Each path below is one point turned by a fixed rotation once a step. After each direction that follows a path, write how fast that rotation turns it, in deg/step (0 if it stays still).
Each turn is a multiple of 5 degrees from 10 to 175, or 0.
Each row of a path follows its step; steps can be skipped.
path 1
step 1: [-12 -10  -7 -44 -20  14  -6  -9 -25 -22  -5  12 -29   5 -21   8 -16 -59
  -3   6   0   4  16  13  34 -26   5  15  -7 -17  -8  -5  -3  23  17  15
   0 -41 -17  31   1  11  -2 -22 -17 -12  -2 -29]
step 3: [-13  23  15 -30 -54 -13  19 -23  -3 -21   3  -3 -33 -12 -21 -13   5  29
 -48  18  11 -14  14   1 -18 -12  -8  14  17 -37 -23  -2  18  -1 -14   5
 -13  10  -2   2  22 -14   5  -4  18  31  13   0]
step 7: [-40   6  35 -23 -39 -18 -14  -9   7  -9  28   8 -29  33   6  17 -17  -8
 -33  19  -7   3 -23  22   1 -44 -11  11  -3  -5  14 -15   4   1 -26   9
   0  23 -22  -4   9 -14  15 -22  22  -1  16 -16]
step 9: [  2  -5 -12 -49  20   2  21  -6  13 -25  14  -1 -24 -10 -31 -14  17   6
 -42  37  27   3 -14  -7  18 -10 -23  10  21  31  13  -7  -9  -2 -19  -8
 -12 -20 -15  36 -11  14 -24  25   2   8 -15 -16]
step 10: [ -2 -24 -16 -14 -39  -5   0   5  18 -11 -22  20 -20  10  12 -26 -10 -11
 -23  25 -25   8   1 -30   4  30 -16  17  -4  33  14   8   6 -20 -18 -31
   2 -43 -27 -15 -19  -8  -4  28   2 -37  -2  -2]
step 21: [-16  -3  20 -18  11  -1  12 -15   2   2  -6  35 -34  -2 -12  -4 -25  27
 -55  34   4  34 -12  20 -27 -18 -11 -15  35  28 -30 -15  -7  -9  -4  32
 -12  -4  -5  11  -2   0  -1 -15  17  -4  12  -8]
step 24: [-45  -9 -25 -21 -44 -10  15  -8  19 -21   3   3 -15  28   0  11  -9 -53
   8  15  13   8  -9  10  -8  27  -8  12   0  14  19 -18  -2   0  32   1
  21 -22 -29  12   6  -4   0  -1   8 -23 -10 -36]
step 29: [-24   8   6 -12 -40  39  -5  -5   7  -5   7  13  -9   7 -34  -8 -12  -8
 -49   3  -4  13  10  11  -6  13  46  26 -13   0 -25  21  20 -21  16   1
   1 -44  13   4 -10   1  19  18  16   4  24  -9]
[-12  -5   1   1  -2   5   3   9 -10  -3   3  -1  -8  -3 -11  -1   7   2
   0   1  -2  -2   4   2  -3   7  -1  -3  -8   5   1  -6  -6  -3   7   4
  -8   6   1   5   6  -1   2   3 -10  -2   2   4]
140
[ -7   4   2   6  -1  -2  -3  -9   5  -1  -2   6   0  10  11   0   2  -1
 -15  -7  -4  -1  -2  -2  -4   3   2   4  -3   2   6  -1   4   2  11   9
  -3  -3   5   0   5  -3   5  -7  -5   7   3   2]
80
[ -2  -2   1   5 -10   2 -10   3   3   5   1  -6  -1  -3   0  -9 -11   2
  -9   1 -11   0   3  11   1  -1   1   0   3  -5   4   3  -1   2  -5  -4
  -5   9   0 -10   7   3   1   9   0   3  -5   4]
95
[ -4   2  -1   7  -3  -6   4  -2   3   7   4   5   2   2 -11   3  -2   6
   2   5   4   8  -5   2 -12  -7   1   0  -2  -2  -7  -2  10  -1  -5  -3
   5   2  -1  -4  12   3   6  -3  -5   1  10   0]
80
[ -3   0   1   3   6   5  -6  -9  -1   3   8   3   3   1  -1 -12   0  -9
   5   0   8  -5  -1   2  -6   0   4   2   5   5  -6  -3  -2   2  11   2
  -4   1  -5   2   7  11  -8   5  10   0   2  -6]
90
[  0  -7  -5 -11  -8   0  -4   1   3   0   2   3  10  -9   6   3  -2   3
  -1   0   4  -3  -4  -5  -4   7  -3  -7   1   7  -9   0   1  -6   1   4
  -5  -7  -1  -5  -1   5   8   8  -1   9   2  10]
60
[ -1  -2  -2  10  -5   3   2   0   2   3   3   8   4   3   5  -3   1   2
  -1   2   3   5  -2   5   9   4  -6  -8  -6   7   8  -6   3  -9  -1 -12
   5  -3  -2  10   0   1   0   5  -2   7  -7 -10]
25
[ 10  -6   0   5   4   9  -5  -4  -1   8   3  10  -8   4   1   3  -6   0
   5   0  -8 -10   7   3  -6   4   1  -1   4   5   1  -5   2   0 -12   6
   0  -7  -3   3  -1  -2  -2  -3  -7  -3   4   2]
65
path 2
step 4: [-19 -12 -12   6  32  21  -9  -1  -7  29  -8   2 -17  -5 -22  25 -12 -42
  -6  19 -21 -31  12 -18 -14  22  22  26 -37  20 -15  23   0   2  13 -28
  -6  -4   6  18  13   0 -10   1   4 -19 -10  -5]
step 5: [ 15  -6 -10  -1  -2  -7  17 -12 -21   6 -42  -5 -10  18  15 -22 -24 -16
  13   3  23   1 -21 -25  15   9  16  24 -24  22   0   1   7  23 -10  26
  15 -19 -12 -26  27  39  18  10 -10  18  -3 -19]
step 12: [ 21 -28 -27  45  29  11  -6   4  39   2  -6 -19   5 -17 -36  -6  17 -37
  -1  24  19   3  -5 -17  -3  -6  -4  11 -10  -5 -20   8  19  11   4  10
   7  26  -7   6   7  15  -1 -15  31 -14  -6  -9]
step 24: [ 34 -15 -14   0  -7  -8   6 -10  -6  24  -8 -28   6   2 -12  25  33  -5
 -12  14 -46  13  -3 -25 -12   5   9   2 -41   0   2  25   5 -20  -6 -15
  10   5  12 -29 -10  28  11 -19  24  -8  -1 -11]
step 26: [ -4 -22 -37 -31  10 -17  -2  -6  -7   0  -8 -14  -5 -15 -12 -25 -28 -34
  21  45  -6 -10   4   6 -39   4   6  18   1   5  11  -6   5  33  20  10
 -27 -14 -13   8   2  15  -8  -3 -14  24   8 -14]
step 28: [ 26 -25  13  34 -23  11   8  -5  10 -18 -11 -17 -15  10 -26 -14   1 -22
  -3 -10   6  20   8 -16  -8 -18 -28  -4   7  23 -21  54   1   7  -2  16
  13 -25  -4 -33  19  22   8  12   9   2  -1 -10]
step 29: [  0 -23 -22  17  23   2  -7  19   5  -4   5  -7   2 -17 -23 -10   4  14
  29  32 -42 -21 -29  11 -18  12  13 -20 -15   6 -10  26  -8   8  20  -4
   2  -5  11  15 -10  51 -17   4  20  12  13   7]
step 30: [  0 -14 -38  -7   5 -28  10 -18  17   7 -26 -25  23  16   8 -27   0 -20
  19 -21 -20  23  -5 -27   5   9  26  24 -26   6  10   9   5  19  16 -19
  -1  34  18  19  17  -4  11 -16   6   6 -25  -9]
[  3  -2  -1  -5  -9   8  -4  -4   0  -1  10  -2  10  -1   0  -3   6  -5
  11  -6  -7  -5   6   1   0   0   2  -1   4   5   1 -11   3   2  -7  -2
  -7   4  -3   0  15   2   0  -1  -3   2   1   4]
90
[ -2  -9 -10   2  -4  -1  -7  -2   4   5   2  -3  -5 -10   2   2  -2  -5
  -5   0  -2   0  18  -3   2   1   4   0   7 -13  -1   3  -1   4   3   1
   2   1   4  -8  -1   1   0  -5   1  -9   4  -3]
175
[ -4  13 -11  -6  -9  -1 -11  -3  -2  -7   3   6   3   2   2   1  -1  -3
  -4   0   3 -10  -8   0   3   1   2   3   0   3  -8   5  -3  -3   6  -1
   1   3  -1  -6  -4   6   0   0   7  -6   1  10]
160
[  4  -2   4  -2  -5  -1  -4  -4  -6   2  10  -7  -3   5  -1   1   4   0
  -7  -9   1   6  -7  -1   4  -1  -7  -6   4   4   1   2   9 -14   3  -1
  -2  -7   7  -6  -2   2   1  -9  -3  -2   5  -9]
100
[-9 -1 -2  5 -7  7 -1 -3  8 -3  6 -7  3  8 -3  5 -8  7 -3 -5  0  8 -2 -4
 -6  0 -3  7  9  5  1 -5 -2  6  2  0  5  3  0 -4 -4  1 10 12 -2  0 -6 -4]
130
[  0   0   7   3  -2  -1 -11  -5  -5  -9 -13   1  -3  -5   4  -8   0  -9
   1  -4   0  10   3  -3   4   1  -7   3   3   3  -3  -5  -1   4   6   7
   0  -5  -6   1   0   0   5   4   0   8  11   2]
140
path 3
step 3: [ 31   0  -2   2  25  15   1  20  33 -44 -12  27  -3  -9  10   4  11   0
  -3  12  11  29 -12 -55  -6  12  29 -21  -2  -3 -10  30 -10 -13 -13   2
   2  12  -4  -9   1  -6  -9  17   5 -11 -13  27]
step 5: [ 17  25 -10  -3  20 -17 -10  10   2  -2 -20 -31 -10  -5 -35  -7  12  -9
 -18   3   5 -10 -18  55   0   7 -37  25   3   9 -11  41 -15   1  -6  27
 -18   4  10 -26   5   1  14   8 -20  -3  20   3]
step 9: [ 13 -16 -29  14   2 -20   6  -8   1   2 -25 -31   4   5 -10  14   5  15
 -31  16  13 -21   0 -19   1  10  17 -13  30  -3 -10 -21  13 -24  -8  18
  11  30  31  24  -1  13  25 -35   8   1 -29  19]
step 11: [  0  -7 -25  14  -8   6 -33  16  27  23  19  17   8  35  -8  30 -26  20
   8 -22  20   1  30  21   9  10  -5  18  -2   5   0   7   3  -8  22  10
  10  24  12 -26  15 -23 -23  33  15  -3  17 -13]
step 13: [ 11   0   0   1 -14   8  18  26 -29   7  -3  18  -7 -11  -3 -31   2   1
  -5  12  18  17  51  10 -23   7  15  35  32 -11  10 -21  -3  15 -16  21
 -15 -37 -16  21   1  18 -16  -5 -14  -3 -19   7]
step 17: [  2 -50  16   0 -21  -2   9  21  25  -2  -9 -16  19  -7 -35   3  10  29
  17 -11  28   9 -23  18  17  -1 -34   6 -37 -27  -1 -22   0  10  -3   2
  -5  -5 -13  16  -9  19  -4   1   0 -22  15 -15]
step 20: [-17  -9  -6 -37  39  27  13  16 -12   3  -2 -11   4  29 -14 -12  -1  18
 -14   8 -12   9  -4  33 -13 -17 -10   5 -11   0   0  29 -15 -30  13  29
  -1   3  -9   2   9  26  -2  17  23 -12  15  45]
step 27: [-24  10   2   3 -19  29 -19 -23   9  29  20  11  25   5  -5  24  -1  25
  -7  -5 -18   6  -7  -8  10  20  19  -6   4   9 -37   0   8 -23  -4  24
  31 -28  39   6  25   6 -22   2   4  14  15 -15]
[  3  -1  12   0   4   3  -2  -9  -6   3  -2  -7   3   0   3  -4 -16  -2
  -5  -5  -7   1  -1  -1  -3  -1  -2  -5  -1  -2   5   5   4   4   4 -15
   6  -7   0  -1   5   8   1   3   7   1  -1   1]
175
[ -6  -1  -5   0  -5   6  -1  -4  -4   6 -14  -5  -6  -3   4   1   2   2
  -6  -1  -2  -5  -4  10  -3   2   1  -1   5   7 -10  -3  -3  -2  -4   5
  -6  -7   3   4  -5   9   0   3   8  -1   9   4]
95
[ -1   1   1  -1  -4   4  -6   1  -7  -3   1   7   9   2   4  -2  -2   6
  -8  -9   4   5   6  -1  -4  -8  -4  -2  -6   8  -1   5   1  -8  -2  12
   3  -3 -10   0  -5   6   1  -5   2  -2  -7  -9]
155
[  0  10  -3  -3  -4  -6  -7   0  -1   8   0   3  -1 -10   5 -14  -5   2
   6   2   2  -6 -11  -2  -3  -2  -3   3   4  -3   6  -5   0  -3  -2   6
   2   1  -1  -3   8   4 -12   3  -3   5  -3  -4]
125
[ -4 -15   0   1   0  -8  -3  -2 -13  -1   4   7   2   2  -3   1   4  -5
   7   5  -3  -7  -2  -6  -5   5 -10  -2  -2   0   2   0  -6  -5  -4  -1
   0   3   4  -5  -6   5  -4  -2  11  -1  -3   7]
130
[  3   5  -9  -6  -1  -2  -2   6   1  -3  -2   0  -3  -3  -4   1  -6  -6
   0  -8   8  -2  -3  -1 -14   2  -4  -5   7  -1   2   3   4  -6  -5  -8
   2  -5   0   6  -7  -9   6  -9   0  11   1   3]
110
path 4
step 1: [-12  27 -21   4  -1  12 -33 -10 -37 -48  -1  10 -33  16   3  16  12 -14
  15 -13 -14 -10  -2 -11 -31 -25  -7  -8  17   7 -13  -7   1   0  13  21
 -11   0  17  -6  -8   9   3   8 -35 -11 -19 -13]
step 7: [  8  22  17 -34 -32  13   6  -6  17   8 -30  11  33 -18   6 -22 -26  17
 -10  34  -6   3 -16  31 -10  26  15   0  16   8 -42   1   0  19   0   4
  25   4   0   2  -5  11   4  -7 -12   0  12  -4]
step 9: [ 24  -9  17 -16 -19 -25  -8 -16  38 -31  -5  21 -16 -15  -1   6 -29  -2
  22  14  25  15   4  37   5   0   9  -7   1  -3 -21 -39   1 -19   2  -2
   6 -24 -14 -10  17  -2   9  22   1  -4  -5 -26]
step 12: [ 24  19  19   2  11  23   8   1  12   2   0   7  32  -2 -11 -29  13  12
 -16  23  39  22  14  -1  12  -4  -4 -31   2 -16   3  35  10 -10  -6  -9
  -6  15 -23 -11  11 -13   2  22 -25  -3 -41   9]
step 14: [ -1   8  21  11  15 -10  -4  -4   3 -23 -11  30   7 -32  -4 -19 -21 -28
 -28  -9 -12  14   9  -2 -35  33   3  -3  27  -8  -5  12  -1 -19  12 -14
 -16  32  -2   3  14  -6   5  -2 -41  13 -22 -20]
step 21: [-28  36  37 -18 -29  -7 -10 -12  22 -25 -15  19  11 -13 -35  -3  10  -9
 -18 -23  15  12 -38  11  10  -1 -17  -4  18  -4  -7  14  -1 -24  -6   5
  -6  -8  10 -18   3  17  -5  13  14  -3  -7  26]
step 24: [ 14   9   7  -6 -15  12 -17 -26  -7 -14 -25  -2  -6   2  37  -9 -25  11
 -20  38  11  -5  15   1  21 -10   5 -40 -21  12 -38   2  16 -17   8  -3
 -26 -17  19 -15  -9   9   4   1  12  23 -18 -14]
step 27: [ 38 -17 -11  13  -4  12   8  32  15 -42  -1   9   4   1   5  14  -6 -19
  16  23  16  22  17  -8 -17  17 -12 -16  -1 -16 -12  26  11  18  11 -13
  17 -18 -39  -5  28 -13  10 -15  -4  -9  -4 -23]
[ 2 15 -1 -1  2  4 -8 -6  5 -1 -6 10  6 -3  1  4 12  2 -7 -2  4 -2  4 -4
 -5  5  6  4  4  1  5 -3  3 -5 -4 -2  0 -2 -8  9  0 -3 -2  1 -4 -9  7  1]
160
[  6   0   1  -8  -9   6   3  -1  -3   3  -4 -11  -3  -5  -5  -2  -4  -2
   5   2  -8  -3   7  -3 -11   5   3   0  -1 -10   3  -4  -4  -2  -6  -2
  -3  -2  -2  -7   5   1   4   2   8 -12   4   4]
35
[ -2   3   6  -3  -5  10   0  -2  -4   6  -2  -5  -3   4  -4  -6   6  12
   1   7   7   4 -11   0   9   2   0   5   0  -1  -5   8  -6  -4   2  -2
   2  10   0   2  -8   8  -2  -4   0  -8   2   3]
80
[-4 -3 -6  4  4 14 -9  8 -2 -6  2 -3  4  9  9 11  3 -1  5  9 -3  1  5 -7
  5  1 -6  1  4  2  1 -5 -4  1  7 -2 -9 -7  3 -1 -3 -1  0 -3  4 -5  1  0]
155
[  0  -5  -4   0  -1  -7   9   5   1  -1  -4  -2   8  -1   3  -6   5   2
   4   9   6   7  11  -1  -4  11  -3   1  -9   2  -2   0   7   4  -2   1
   2  -3   6  -2  -4   4 -12   2 -10  -4   1   5]
145
[  7  -3  -5   5   4   8   9  -2   0   8  -1  11   6  -1 -12   2  -7   3
   2   2   6   3  -1  -5   2   3  -5  -4   0  -2  -8  -9   3   1  -4  -6
   1  -2   1   5   2   6   5   4   5  -1  -2 -12]
20
[ -2   4   1   5  -4   7   5   3  12   8  -6  -1   5 -11   4   5  -6  -5
   4  -5  -6   7   0  11   5   2  -4   1   1   3   1  -2  -6  -7   5   2
  -2   4  -1   1  -8  -2   3   9  -5  -1  -6   6]
155
path 5
step 3: [-30  -8  31 -13   0 -21  -8   7  -1   8 -37  19  13   8  12 -31 -12  -6
  -5 -22  17 -12 -14 -13  31  -3  30  29  13  -9   1  -6  21   5  -9  11
  -5   4   5  22 -12 -27   3  15 -24 -20  20  -6]
step 6: [-19 -14  26 -27   4  -7  25   3 -10  -4  -2  20  22 -12 -14   1  18  -2
  32  26  18  18 -16 -12  27   4  11  18  -7 -19  14   0 -14 -14 -34  35
  -3 -16  -8   0 -14  19  24   8 -21 -11  -4   4]
step 7: [-33 -10 -23 -22 -24   0  -8  -8  -1  34 -19 -10   6  16 -25   8 -10 -13
   0   0 -19 -10  -5   0   5 -20 -15  22 -14 -14 -10  -9   2  -4  13 -12
 -33  17  12   2 -16 -16  21  45 -31  -5 -12   6]
step 9: [-11  -6  41  10  -1  -7  28  14  11 -16  14 -17  10  26  -2   3   1 -26
  17  -6 -32   2 -15   2  41  20  22  12  14 -22 -21   3   6 -19 -34 -12
  12   8  -5  16 -26  -1 -12  -7  -7 -19   5  -8]
step 15: [-61   4  10 -15 -15 -17  29  29  14 -30  32   1  27   6   9   1  -9  -8
  -1 -12  11  -5   4  10  20   6   5  -6  26  21  -7 -14   2  -7  -7  21
 -25   1  -7   4  13 -20  -4  -9  -7 -21  -7  -4]
step 25: [ -7  14  31  -3 -13 -30  23 -18  31  21  17  17  -6   2 -29 -15  -2  -9
  14  21   2  35 -27  12  21   2 -14   2 -25   2   3  -7   0  13 -30  22
   6 -16  -4   9 -23   0  13   9  -9   8  22  -4]
step 27: [-11 -11  -8 -39  -9  24  33  -5   7 -29  -6   8  32  -1 -12  11  -7  -6
  -1 -18   0   7   4   4 -25  -7  -3  22 -16   4   2  10 -34 -23 -23  19
 -18  12  -9   9   1  14  18 -36  20 -25  -9  -8]
step 29: [-10   5   1 -41  -8 -23 -13  -2  18   3   3  28  -3  39   0 -18   0  12
 -33 -10 -20   1  22 -10  -7   9   8  -1  -8   1  -4   1 -19  29  -6  15
  16 -23  15  13 -27 -15  -9  23 -10 -16  28  19]
[  2   2   1   5   5   6   7   0  -3   0   5  -4  -3  -1  -3   1   1 -13
   5   1 -13   3  -3   4  -2  -1  -3  -1 -18   2  -5  -1   1   1 -11  -3
  -2   5  -5  -2  -3   5   0   8   4  -2   6   0]
155
[ -6  -2  -3   6  -7  -6   2 -13   1   5   2   1   1  -1  -1  -8   8  -7
   5   0   5 -11  -7   3   4   6   5   9   0   6   3   6  -3   2  -2  -2
   8  -4   4  -7  -1   3  -7   8  -2  -3  -1  -1]
115
[  9   7   3  -6   2  -4  -1  -1   3   5  -4  -3   2  -2   2   2   7  -1
  -4   2   6   2  -4 -13   2  -9   0  -4  -1   5   4  -8   8   6 -10  -6
   2  -6  -1   1   3   7 -12  -1  -3   6   2  -5]
55
[ -4  -3  -6  -2   1 -11  -3   1  -3   2   3   1  -3  -7  -7  -4  -7  -1
  -9   1   2  -7  -2  -8   2   5  -8   0 -10   2   0  -2   7  -2   2  -3
  -1   0   5   1   3 -11   5  -3  -4  -2  16   1]
85
[  4  -1   4   0   0   1 -14   0   0   6  -7  -2   9  -3  -3   4  -2  -5
   1   5  -5  -6   1   8  -5  10  12  -1  -2   2   2  -7   2   0  -2   0
  -4   7   6  10  -1  -7  -5   2   1   1  -3  -8]
170
path 6
step 0: [ 18   8   8  11   4  29  13   2  -8  -1   6   8 -21   5   1 -30  -2 -16
 -22  12 -16 -26  14  27   7  16 -33  17   4 -16  -9 -36  19  17 -44   4
  10  34  26  14 -36 -10   4  -3 -25   0   7  12]
step 4: [  4 -18   1   7  10  -8  -5  -6 -20   0 -50 -27  29  -8 -33  10   1 -10
  18  -7  17  12 -30  -9  -5  17  32 -32   2  -8  24 -14 -13 -31  29 -11
  -8 -21 -10 -22  21   7  -9 -16 -11  -6  -8 -11]
step 10: [-26 -14  25 -18  28  10  -7   2 -29  -7  -3 -26  -8 -12  21 -10 -18 -33
  -6  -4 -32  15  44 -19 -23 -20  -5 -10  -9 -19   6  11   3  10   2 -27
 -12  -7 -25 -11  33 -18 -16  -7  16  14  10   4]
step 17: [  0  -2   5  -3  10  -6 -18   9  -3   6 -32  -6  -6  30   4 -25  12  50
 -12  -5   1  12   1 -18 -21  -9 -57   0   1 -23  -7  13 -19 -12  37  -2
  15   7  15 -15  33  -2  -7 -32 -14   3  10   4]
step 18: [-15  10  -1  -4   5  -7  -5  12  -3  18 -21  -4  20 -13  37 -35  18 -41
  24 -17 -12  -6  13 -11  25  -4 -36  21  29 -21  -1  17  27  -2  13  -4
   9  -3 -22   7 -12 -12 -23 -25 -10  11  -3  31]
step 22: [ 13 -16 -16  -2 -11 -16 -23  -7 -28   0  25  13  -5 -12 -34  30 -15  31
 -35  13  -1 -19  -6 -12 -25   8  34   8  11  -1  20  -5 -60   2   0   1
 -13   6   7  20  11  -1  -4   4 -24  -8  -2   8]
step 28: [-20 -24  11  -3  16 -21 -17  11  -3  19  10 -33  19   3  20  19 -20  28
 -19 -24  -8  27 -25 -10 -13  -5   1 -34   8  -1 -16  -6 -11  -8 -20  -8
  19 -28   2  38 -12  17   9   4  47   2   8   4]
step 30: [-13 -21  -2  -6   7   5 -23  -4  18   2  22   9 -11  10 -36 -25  44  -3
 -26  49 -27 -13  -9   3 -30   6   3  11   7  28  -8   8 -20 -21 -21  10
 -19  -9   3  14  15   4 -10 -35   9  12  -3   4]
[  6  -4   1   1   2  -6  11  -5   2  -6  -8  -3   4   7   0   1  12 -12
   2   1   2   8   6 -10  -7   3  -3   3   4   4   1   3  -6   0   4   1
  -3   0   2   4   6  -7  -1 -12  -1   1   0   3]
55
[ -9  -3   6  18  -9   6  -3   4   0   0   1  -1  -1   3   0  -6  -2  -6
  -3  -1   4   0 -15   3   1  -4  -1  -6  -1   4  -4   6   3  -3   6  -4
  -1   4  -1   3   5  -7  -2  -8  -2   0   3  -5]
110
[ 8 -2  5 -1  0  8 -1  2  3  2 -2  3  1  3 -2 -4 -5  8  2 10  8 -7  2 -5
 -5  0 -1 11  7  5 -7 -8  0  6  4 -8  5  8 -5  0  0 -9 -2  4  5  6 -6 -3]
45
[ -7   4  -9  -3   1   4   2  -7   0  -3  -2 -11   7   7  -4   4  -5   6
   5  -2 -12   1  -8   3   1   0  -5  -2   2   6   0  -3  -4  10   7   7
   8   5   6   0  -6  -8  -1  -1   0  -1   3   2]
130
